Here are some points:
np.array([-40, -48, 2, -19, -11, -9, -6, -9, 45, 48, 67, -24])
np.array([-14, -51, 26, -31, -49, 54, -25, 45, 36, -10, 3, 64])
np.array([31, -21, -19, -62, -51, 47, -20, 51, 33, -10, 6, 60])
np.array([-19, -4, 27, 8, 50, 65, -15, -72, -9, -30, -76, 44])
np.array([82, -12, 101, -24, -43, 56, -28, 42, 36, -9, 2, 63])
np.array([-18, 51, 24, -7, 92, 9, -78, -58, 17, 75, 15, 4])
np.array([-17, 23, 23, -15, 43, 2, -49, -39, 35, 70, 43, -7])
np.array([-60, -9, -38, 64, 5, -45, 44, 12, -59, -37, -38, -39])
np.array([-24, 16, -19, 37, -19, -24, 18, 1, 21, 23, 49, -33])
np.array([-47, 24, -9, -18, -13, -37, 34, 4, -12, -4, 15, -40])
np.array([-11, -44, 16, 19, 51, 70, -14, -80, -5, -29, -71, 42])
np.array([0, -24, -56, -46, 1, -46, 45, 10, -55, -36, -33, -41])
np.array([-23, 46, -13, -18, -6, -11, -9, -9, 47, 47, 66, -20])
np.array([127, 1, -16, 27, -52, 40, -14, 54, 26, -14, 3, 53])
np.array([-39, -27, -48, 17, -31, 4, 8, 45, -20, -33, -25, 21])
np.array([50, -42, 27, -43, -21, 66, -27, 20, 28, -15, -19, 65])
np.array([8, -63, 70, -20, -37, 8, 2, 50, -8, -29, -17, 27])
np.array([0, 47, 15, -75, 24, -2, -34, -26, 45, 64, 58, -17])
Then 10 other points, each followed by its number:
np.array([-15, -32, 2, -39, -9, -40, 38, 6, -27, -16, -1, -43]) 0
np.array([-34, -49, -34, 13, -2, -31, 37, 23, -62, -48, -51, -19]) 1
np.array([28, -17, 17, 46, 2, -35, 40, 22, -65, -48, -54, -25]) 2
np.array([-27, -6, -36, 20, -19, -23, 15, -2, 27, 28, 54, -31]) 3
np.array([15, -60, 19, 19, -16, -16, 23, 39, -43, -43, -40, 0]) 4
np.array([-26, 45, 29, 1, 73, 5, -65, -48, 27, 72, 27, -1]) 5
np.array([53, -33, 17, -60, 2, -46, 44, 10, -57, -39, -37, -40]) 6
np.array([42, -6, 7, -15, -39, 18, -1, 50, -2, -27, -12, 31]) 7
np.array([-17, 14, 27, -52, -31, 2, 11, 45, -19, -33, -27, 18]) 8
np.array([2, 6, 4, -6, -17, -29, 25, 4, 6, 11, 34, -35]) 9
Which of these numbered points is nearest to each point below, ignoring the 3 directions in which the first points spread most? Its number follows each.
np.array([-20, -15, 13, -42, -16, -34, 30, 4, -3, 5, 26, -38]) > 0
np.array([-49, -10, -6, -61, -31, 6, 9, 46, -15, -32, -23, 20]) > 8
np.array([-61, 35, -18, -4, 127, 41, -127, -73, 18, 102, -8, 52]) > 5
np.array([-18, -19, -14, -10, -15, -34, 32, 4, -6, 1, 23, -37]) > 9
np.array([-43, -62, 36, -51, -12, -37, 35, 6, -14, -7, 11, -41]) > 0
np.array([-4, 90, 26, 38, 67, 5, -61, -48, 27, 73, 29, -3]) > 5
np.array([46, -7, 9, 120, -18, -16, 23, 35, -43, -43, -40, -1]) > 2
np.array([44, -53, 23, -2, -17, 88, -24, -126, 117, 27, 69, 80]) > 3
np.array([62, 50, -1, -51, 4, -42, 41, 18, -66, -46, -49, -32]) > 6
np.array([-8, 13, -20, -2, -13, -38, 34, 6, -15, -6, 13, -41]) > 9
np.array([2, -22, 24, -43, -17, -32, 30, 4, 3, 7, 30, -38]) > 0
np.array([22, -45, 3, -41, -44, 22, -4, 53, 8, -22, -7, 38]) > 1
np.array([1, -15, 20, -28, -19, -26, 21, 1, 17, 18, 46, -33]) > 9
np.array([34, -13, 35, -44, -2, -35, 38, 22, -65, -49, -52, -21]) > 6
np.array([-16, 9, 0, -35, 48, 2, -51, -40, 38, 69, 42, -10]) > 1
np.array([94, -32, -22, -52, -21, 80, -28, -127, 121, 34, 87, 90]) > 3
np.array([62, 23, -30, 16, 1, -45, 46, 12, -58, -39, -36, -40]) > 2
np.array([70, 3, 76, -40, -31, 1, 9, 46, -20, -33, -24, 20]) > 2
np.array([14, 74, 98, -57, 28, -2, -38, -29, 41, 65, 52, -12]) > 8
np.array([-14, 14, 64, -32, 1, -43, 44, 14, -57, -37, -35, -39]) > 8
